Some points, each followed by its number:
[-1.4  3.1  1.5 -3.6  0.  -1.4  3.2  1.6 -3.5 -0.1  0.   0.   0.  -0.1
 -0.2] 0
[-1.5  3.4  1.5 -3.7  0.1 -1.2  3.4  1.2 -3.6 -0.4  0.4 -1.  -0.8  1.3
  0. ] 1
[-1.3  3.   1.5 -3.4 -0.1 -1.5  3.3  1.6 -3.7 -0.2 -0.1  0.   0.  -0.1
 -0.1] 2
[-1.4  3.1  1.5 -3.6 -0.2 -1.1  2.8  1.2 -3.1 -0.3 -0.1 -0.1 -0.1  0.
 -0.1] 3
[ 0.9 -2.  -1.   2.2 -0.1  1.4 -3.1 -1.6  3.2  0.  -1.2  2.7  1.2 -2.7
  0.1] 4
[-1.3  3.1  1.5 -3.6 -0.3 -1.4  3.1  1.7 -3.5 -0.2  0.5 -0.9 -0.4  0.9
  0. ] 5
[ 0.2 -0.2  0.   0.  -0.2 -0.2  0.2  0.3 -0.1  0.1 -0.1  0.3  0.3 -0.4
  0. ] 6
[-0.4  1.4  0.8 -1.6 -0.2 -1.1  2.3  1.2 -2.4  0.   0.8 -1.6 -0.5  1.6
  0.1] 7
[ 0.6 -1.5 -0.5  1.8  0.2  1.6 -3.4 -1.9  3.6  0.2  0.   0.   0.1 -0.4
  0. ] 8
[ 0.8 -2.2 -1.2  2.4  0.   1.2 -2.9 -1.4  3.1  0.   0.1 -0.4 -0.3  0.6
  0. ] 9
[ 0.9 -2.  -1.   2.3  0.2  1.3 -2.4 -1.5  2.5  0.1  0.1 -0.4 -0.3  0.3
  0. ] 10
[-1.3  2.6  1.  -3.1 -0.2 -1.1  2.2  1.1 -2.6 -0.3  0.4 -1.2 -0.9  1.5
  0. ] 11
[-1.3  2.9  1.5 -3.4 -0.1 -1.5  3.3  1.7 -3.4 -0.1 -0.5  1.1  0.6 -1.3
 -0.1] 12
[-1.4  2.8  1.4 -3.2 -0.1 -1.7  3.3  1.7 -3.6 -0.1 -0.5  0.9  0.5 -1.
 -0.1] 13
[ 0.5 -1.3 -0.7  1.7  0.3  0.5 -1.  -0.7  1.   0.1 -0.1  0.  -0.1  0.1
  0. ] 14
[ 0.9 -2.1 -1.1  2.2  0.   1.3 -2.9 -1.5  3.1  0.  -1.6  3.5  1.7 -3.6
  0.1] 15
[ 0.  -0.2 -0.2  0.4  0.2 -0.2  0.3  0.2 -0.3  0.  -0.7  1.6  0.7 -1.5
  0. ] 16
[-1.2  3.   1.6 -3.4  0.  -1.4  3.5  1.4 -3.8 -0.2  0.6 -1.5 -0.6  1.1
  0. ] 17
[-1.3  2.9  1.4 -3.2 -0.1 -1.6  3.3  1.7 -3.5 -0.2 -0.6  1.2  0.6 -1.2
  0. ] 18
[ 1.3 -2.9 -1.5  3.5  0.2  1.1 -2.2 -1.3  2.3  0.1  0.2 -0.8 -0.5  0.8
  0. ] 19
[ 0.2 -0.4 -0.1  0.4 -0.1  0.8 -2.1 -0.7  2.4  0.2  0.   0.4  0.4 -0.4
  0.1] 20
[ 1.1 -2.2 -0.9  2.5  0.   1.5 -3.2 -1.7  3.5  0.2 -0.2  0.4  0.3 -0.6
  0.2] 21
[ 0.8 -2.  -0.9  2.3  0.   1.4 -3.4 -1.7  3.7  0.1  0.4 -0.9 -0.4  0.9
  0.1] 22
[ 1.  -2.2 -1.2  2.8  0.3  1.3 -2.3 -1.6  2.4  0.   0.1 -0.5 -0.5  0.4
  0. ] 23
[ 1.2 -2.2 -1.   2.5  0.   0.8 -1.8 -0.8  2.   0.2 -0.7  1.3  0.8 -1.6
  0.1] 24
[-1.3  2.8  1.3 -3.   0.  -1.   2.4  1.  -2.7 -0.1 -0.1  0.  -0.2  0.
 -0.1] 25
[ 0.3 -1.2 -0.7  1.4  0.1  1.3 -2.8 -1.7  2.9 -0.1 -0.7  1.4  0.5 -1.4
  0. ] 26
[ 1.2 -2.3 -1.1  2.4 -0.1  0.9 -2.1 -0.8  2.3  0.1 -0.7  1.5  0.8 -1.5
  0.1] 27
[-0.6  1.3  0.6 -1.6 -0.1 -0.9  1.9  1.1 -2.1 -0.1  0.1  0.1  0.1  0.
 -0.1] 28
[ 1.2 -2.7 -1.4  3.   0.2  1.5 -3.2 -1.7  3.3  0.  -0.6  1.3  0.4 -1.2
  0.1] 29
[-0.4  0.7  0.3 -0.6  0.3 -0.2  0.9  0.1 -1.  -0.1  0.  -0.3 -0.2  0.2
 -0.1] 30
[-0.4  0.9  0.5 -1.2 -0.2 -0.6  1.3  0.7 -1.3  0.  -0.5  1.3  0.8 -1.6
  0. ] 31
[-0.5  1.1  0.5 -1.   0.2 -0.6  1.5  0.5 -1.5  0.  -0.8  1.4  0.7 -1.8
 -0.1] 32
[ 0.  -0.5 -0.3  0.6  0.2  0.9 -2.  -1.   2.1  0.1  0.   0.2 -0.1  0.1
 -0.1] 33
[-1.4  2.8  1.2 -3.   0.3 -0.8  2.4  0.8 -2.7 -0.2  0.4 -1.1 -0.8  1.3
 -0.1] 34
[-0.4  1.   0.5 -1.1  0.  -0.5  1.4  0.5 -1.6 -0.1 -0.7  1.6  0.7 -1.9
 -0.1] 35
[-1.2  2.8  1.5 -3.2 -0.1 -1.5  3.2  1.7 -3.5  0.   0.1 -0.3  0.1  0.
 -0.1] 36
[ 0.7 -1.8 -1.1  2.1  0.1  1.5 -3.  -1.7  3.1 -0.1 -1.1  2.2  0.8 -2.2
  0. ] 37
[ 0.2 -0.2 -0.1  0.3  0.  -0.2  0.1  0.2  0.   0.1  0.   0.1  0.2 -0.2
  0.1] 38
[ 0.3 -0.6 -0.2  0.6  0.  -0.1 -0.2  0.2  0.2  0.1  0.1  0.   0.1  0.1
 -0.1] 39
[-0.7  1.4  0.7 -1.7 -0.1 -0.6  1.4  0.7 -1.5  0.  -0.1  0.3  0.1 -0.2
 -0.1] 40
[ 0.5 -1.  -0.6  1.4  0.2  0.5 -0.8 -0.7  0.9 -0.1 -0.1 -0.1 -0.2  0.
  0. ] 41
[-0.2  0.5  0.1 -0.3  0.2 -0.2  0.6  0.1 -0.7  0.   0.1  0.  -0.2  0.2
  0. ] 42
[-1.3  3.1  1.5 -3.4  0.  -1.1  3.4  1.3 -3.9 -0.3  0.5 -1.1 -0.6  0.8
  0. ] 43
[-1.   2.2  1.  -2.4  0.1 -0.6  1.8  0.7 -2.1 -0.1  0.3 -0.7 -0.4  0.8
 -0.1] 44
[-1.3  3.   1.6 -3.5 -0.3 -1.6  3.4  1.9 -3.6 -0.1  0.   0.3  0.3 -0.5
  0. ] 45
[-0.2  0.5  0.2 -0.5  0.1 -0.6  1.4  0.7 -1.4 -0.1 -0.1  0.3  0.1 -0.3
 -0.1] 46
New points follow, each followed by the numbers of its three nearest points above by angle, nearest first.
[-1.1  2.7  1.3 -3.1 -0.2 -1.2  2.5  1.3 -2.6 -0.1  0.2 -0.5 -0.3  0.7
  0. ] 5 1 44
[ 0.3 -0.7 -0.3  0.7  0.   0.7 -1.9 -0.8  2.2  0.1  0.4 -0.5 -0.1  0.6
  0.1] 22 33 8
[ 0.1  0.   0.3 -0.2 -0.1 -0.6  1.2  0.6 -1.2  0.2  0.1  0.   0.3 -0.5
  0. ] 46 28 13
[ 0.5 -0.8 -0.2  0.8  0.  -0.2  0.4  0.1 -0.2  0.1 -0.1  0.1  0.3 -0.4
  0. ] 38 39 6
[ 1.  -2.1 -1.1  2.4 -0.1  1.2 -2.8 -1.2  3.2  0.  -0.1  0.4  0.2 -0.2
  0.2] 21 29 9
[-1.2  2.9  1.5 -3.3 -0.2 -1.2  2.8  1.4 -2.9  0.  -0.3  0.8  0.5 -1.
  0. ] 12 40 18
[ 0.2 -0.6 -0.2  0.6 -0.1 -0.2  0.4  0.3 -0.4  0.   0.3 -0.7 -0.2  0.5
  0. ] 39 7 19
[-0.4  1.1  0.5 -1.2 -0.2 -0.6  1.1  0.7 -1.1  0.   0.   0.2  0.1 -0.3
  0.1] 45 40 13
[-1.3  3.2  1.6 -3.7 -0.2 -1.5  3.4  1.7 -3.6 -0.2  0.5 -0.7 -0.3  0.8
  0.1] 5 43 1
[-0.9  1.8  0.8 -1.9  0.2 -0.6  2.   0.6 -2.2 -0.2  0.8 -1.9 -1.2  2.2
  0. ] 7 11 34
[ 0.8 -2.  -1.   2.2 -0.1  1.2 -3.1 -1.4  3.4  0.  -0.3  0.7  0.4 -0.6
  0.1] 21 29 8
[-0.8  2.1  1.2 -2.4 -0.3 -1.   2.1  1.2 -2.1  0.1  0.   0.2  0.4 -0.5
  0. ] 45 40 0
[-0.9  2.2  1.1 -2.4 -0.1 -0.7  1.8  0.9 -1.9  0.   0.4 -0.8 -0.3  0.9
  0. ] 44 34 1
[ 0.   0.4  0.4 -0.5 -0.1 -0.5  1.   0.6 -1.   0.1  0.7 -1.3 -0.4  1.2
  0.1] 7 17 11
[ 0.2 -0.7 -0.2  0.6 -0.1 -0.4  0.3  0.6 -0.4  0.1  0.4 -0.5 -0.1  0.6
 -0.1] 39 38 7
[ 0.4 -0.8 -0.2  0.6 -0.3  0.8 -2.2 -0.7  2.5  0.2  0.   0.6  0.5 -0.7
  0.1] 20 26 8
[-0.1  0.2  0.1  0.   0.3 -0.3  1.2  0.3 -1.3  0.  -0.1  0.2  0.  -0.3
 -0.1] 46 42 28
[-0.9  1.8  0.7 -1.9  0.1 -0.9  2.   0.9 -2.3 -0.2  0.8 -1.9 -1.1  2.3
  0. ] 7 11 34
[-0.3  0.5  0.1 -0.4  0.2  0.1  0.5 -0.1 -0.7 -0.1  0.  -0.4 -0.4  0.4
 -0.1] 30 34 42
[-0.6  0.9  0.2 -0.6  0.4 -0.5  1.6  0.4 -1.8 -0.3 -0.2  0.3 -0.2 -0.1
 -0.1] 46 42 28
[-0.7  1.6  0.8 -1.8 -0.1 -0.8  1.8  1.1 -2.1  0.   0.7 -1.3 -0.6  1.6
  0. ] 7 11 17
[ 1.3 -2.8 -1.3  3.2  0.2  0.8 -1.6 -0.9  1.9  0.1  0.3 -0.6 -0.2  0.6
  0. ] 19 14 41
[ 1.3 -2.9 -1.5  3.2  0.   0.7 -2.  -0.8  2.2  0.   0.1 -0.4 -0.2  0.6
 -0.1] 19 14 41
[ 1.2 -2.6 -1.3  3.1  0.3  0.9 -1.6 -1.   1.8  0.1  0.1 -0.6 -0.4  0.6
 -0.1] 19 14 41
[-0.3  1.1  0.9 -1.4 -0.2 -0.6  1.4  0.8 -1.3  0.2  0.2 -0.1  0.4 -0.4
  0. ] 45 36 0
[ 1.3 -3.  -1.5  3.6  0.2  1.1 -2.4 -1.3  2.5  0.1  0.3 -0.8 -0.5  0.9
  0.1] 19 23 14
[ 1.3 -2.8 -1.4  3.2  0.1  0.8 -1.8 -0.9  2.1  0.1  0.2 -0.5 -0.3  0.6
  0. ] 19 14 41
[ 0.8 -1.5 -0.6  1.7  0.   0.  -0.2  0.1  0.4  0.2  0.3 -0.5  0.   0.3
  0.1] 39 19 14
[-1.5  3.   1.4 -3.4  0.1 -1.5  3.7  1.5 -4.1 -0.3 -0.3  0.4  0.  -0.4
 -0.2] 2 0 45
[ 1.  -2.2 -0.9  2.4  0.1  1.6 -3.2 -1.7  3.4  0.1 -0.2  0.5  0.2 -0.6
  0. ] 21 29 8
[-0.5  1.5  1.  -1.9 -0.3 -1.1  2.   1.4 -1.9  0.1  1.1 -2.  -0.6  2.3
  0.1] 7 11 17
[ 1.5 -3.1 -1.4  3.6  0.1  1.  -2.2 -1.1  2.4  0.3  0.4 -0.9 -0.3  0.7
  0.1] 19 23 14
[ 0.3 -0.6 -0.2  0.5 -0.1 -0.3  0.4  0.5 -0.4  0.1  0.3 -0.3  0.   0.4
  0. ] 39 38 7
[ 0.5 -1.1 -0.8  1.4  0.3  0.4 -0.6 -0.5  0.5  0.  -0.9  1.5  0.5 -1.5
 -0.2] 15 24 4
[-0.3  1.   0.5 -1.2 -0.1 -0.8  1.7  0.9 -1.7 -0.1  0.1  0.1  0.1 -0.1
  0. ] 28 45 36
[-0.5  1.6  0.9 -1.8 -0.1 -0.9  2.   1.  -2.   0.   0.9 -1.9 -0.7  1.8
  0.1] 7 11 17
[-1.4  2.9  1.4 -3.3 -0.1 -1.6  3.5  1.7 -3.8 -0.3  0.6 -1.3 -0.7  1.6
  0. ] 17 1 5
[ 0.7 -1.5 -0.7  1.9  0.2  1.5 -3.  -1.7  3.2  0.2  0.1 -0.1 -0.1  0.
  0. ] 8 21 22
[-0.5  1.4  0.7 -1.6 -0.2 -0.8  1.6  0.9 -1.5  0.  -0.6  1.4  0.8 -1.5
  0. ] 31 32 35
[-0.7  1.7  0.9 -2.  -0.2 -0.9  2.   0.9 -2.1 -0.1  0.8 -1.9 -0.9  2.
  0.2] 7 11 34
[ 0.9 -2.1 -1.   2.2  0.   1.4 -3.5 -1.5  3.8  0.1 -0.2  0.6  0.3 -0.5
  0. ] 21 8 29
[-1.1  2.9  1.6 -3.5 -0.5 -1.5  2.8  1.8 -2.9  0.1  0.1  0.1  0.4 -0.3
  0. ] 45 40 0
[ 0.6 -1.5 -0.7  1.7  0.1  1.4 -3.  -1.6  3.2  0.1  0.  -0.1 -0.2  0.1
  0. ] 8 22 21
[-1.2  2.7  1.4 -3.1  0.  -1.3  3.1  1.3 -3.4 -0.1 -0.4  0.5  0.2 -0.8
 -0.1] 13 45 40
[-0.6  1.6  0.9 -1.8  0.  -0.7  1.9  0.7 -2.  -0.1  0.9 -2.  -0.9  2.
  0.1] 7 11 34
[-0.4  0.5  0.1 -0.5  0.2 -0.4  1.3  0.4 -1.7 -0.2 -0.2  0.2 -0.2 -0.1
 -0.2] 46 28 42
[ 1.  -2.4 -1.2  2.7  0.1  1.5 -3.3 -1.7  3.4  0.1 -0.6  1.1  0.4 -1.1
  0. ] 29 21 26
[-0.7  1.5  0.7 -1.7 -0.2 -0.8  1.7  1.  -1.9 -0.1  0.6 -1.3 -0.6  1.4
  0. ] 7 11 17
